A single turn carries every row of the set below to another of its rows. Some are shown first; where does it send the rows asked next?
nog: [ 2.941,  0.906,  1.915,  0.619, -0.192, -0.986, -2.346,  0.286,  0.118,
  3.220,  0.856,  2.346]
munog: [ 2.366,  0.591,  0.837, -0.275, -0.852, -1.541, -0.566, -0.643, -0.339,
  3.291,  0.002,  2.546]
konus: [ 1.818,  0.070,  0.543, -0.853,  1.264, -1.712, -1.605,  3.939, -1.828,
  1.603, -0.503,  3.451]
mol: [ 2.798, -3.181,  2.515,  0.229,  0.052,  0.115, -2.703,  0.930, -0.575,
  0.445, -0.482,  0.056]
lida: [ 2.666, -1.340,  0.186,  0.942,  0.422,  0.362, -0.434,  5.584, -0.343,
  1.084, -0.490,  0.854]
Mobig: [ 1.949, -1.294, -1.292, -0.405, -0.869, -3.022, -0.459,  1.623, -1.808,
  3.238, -1.735,  0.421]
Limeg: [ 4.046, -0.328,  0.070, -0.162,  0.476, -0.343, -1.402,  4.905,  1.171,
  1.009, -0.594,  0.565]
Suz: [ 2.601, -1.266,  0.381, -1.035,  0.248, -3.328, -1.902,  4.125, -0.597,
  1.223,  0.489,  2.924]
Nusik: [ 1.437, -0.827,  2.594, -2.848,  0.657, -1.694, -0.619,  1.938, -1.298,
  0.709, -1.250,  1.306]
Gisor: [-0.172, -3.038,  0.695,  0.539, -0.750,  0.456, -0.187,  2.898, -0.263,
  2.175,  1.339,  1.953]
tozib: [ 0.517, -1.711,  1.441, -1.192, -0.299, -2.317, -0.131, -0.419,  0.858,
  2.080,  0.233,  2.185]
nofi: [ 1.024, -1.919,  0.896,  1.204,  0.530, -1.256, -1.095,  4.580, -1.253,
  1.764, -1.687, -1.061]
bogi: [ 1.860, -2.230,  2.883, -0.738, -0.265, -1.735,  0.032,  0.516, -0.070,
  3.404,  0.940,  2.958]
sol: [ 2.280, -0.781,  1.778,  0.780, -1.876, -0.853, -1.140,  4.029,  1.228,
  3.907, -2.263,  0.804]
fege: [ 1.611, -0.601,  0.333, -1.208,  2.921, -1.340, -0.894,  2.023,  0.103,
  3.277,  0.943,  2.755]
vur: [ 1.423, -1.722, -1.601,  0.277,  1.637, -1.241, -0.732,  1.697, -1.378,
  3.095,  1.494,  1.506]
Lozim: [ 2.212, -1.312,  0.565, -0.669,  0.677, -0.537, -0.126,  4.405, -0.887,
  3.063, -1.660, -1.544]
poge: [ 2.723, -0.859,  0.161, -0.949,  1.390, -3.160, -0.487,  3.065, -0.642,
  3.237, -2.792,  0.805]
salam: [ 4.163, -1.565,  0.697,  0.121, -0.791, -0.274, -3.284,  1.719,  0.578,
  0.225, -0.903,  0.872]
muz: [ 2.384, -2.554,  2.533,  2.082,  0.939, -0.359,  0.226,  1.293,  0.487,
  2.350, -1.288, -0.654]
vafa: [ 3.266, -0.920,  0.684,  0.072,  0.569,  0.173, -3.821,  0.730, -0.458,
  0.690,  0.246,  0.957]
niros: [ 2.268, -1.582,  0.918,  2.074,  0.825,  0.298,  0.418,  1.139, -0.276,
  3.714, -0.025, -0.834]
fuf: [ 0.031, -1.705,  2.936,  0.334,  0.168,  0.743, -0.523,  2.282,  1.179,
  3.435,  0.397,  2.094]
Tif: [ 2.181, -0.382,  0.258,  1.807, -1.004,  0.322, -0.025,  1.340,  2.187,
  3.473, -1.158,  0.966]
zimef: [ 3.156, -2.332,  1.415, -1.464,  0.392, -0.796, -2.424,  0.475, -0.710,
  0.390, -1.225, -0.422]
kefi: [ 2.275, -1.295,  1.918, -2.716, -1.025, -1.991, -0.091,  3.282, -1.398,
  1.065, -0.633,  2.478]
nukug: [ 1.434, -1.722,  0.263, -0.058, -3.608, -1.097, -0.907,  3.429, -0.091,
  2.838, -0.943,  1.267]
vagu: [ 1.379, -0.104,  0.200,  1.446, -0.859,  0.101, -1.497,  1.372,  1.456,
  3.853,  0.478, -0.691]

kefi goes to lida
salam goes to mol
Now these:
tozib goes to Suz
Nusik goes to Limeg
bogi goes to konus
fuf goes to fege
Mobig goes to nukug

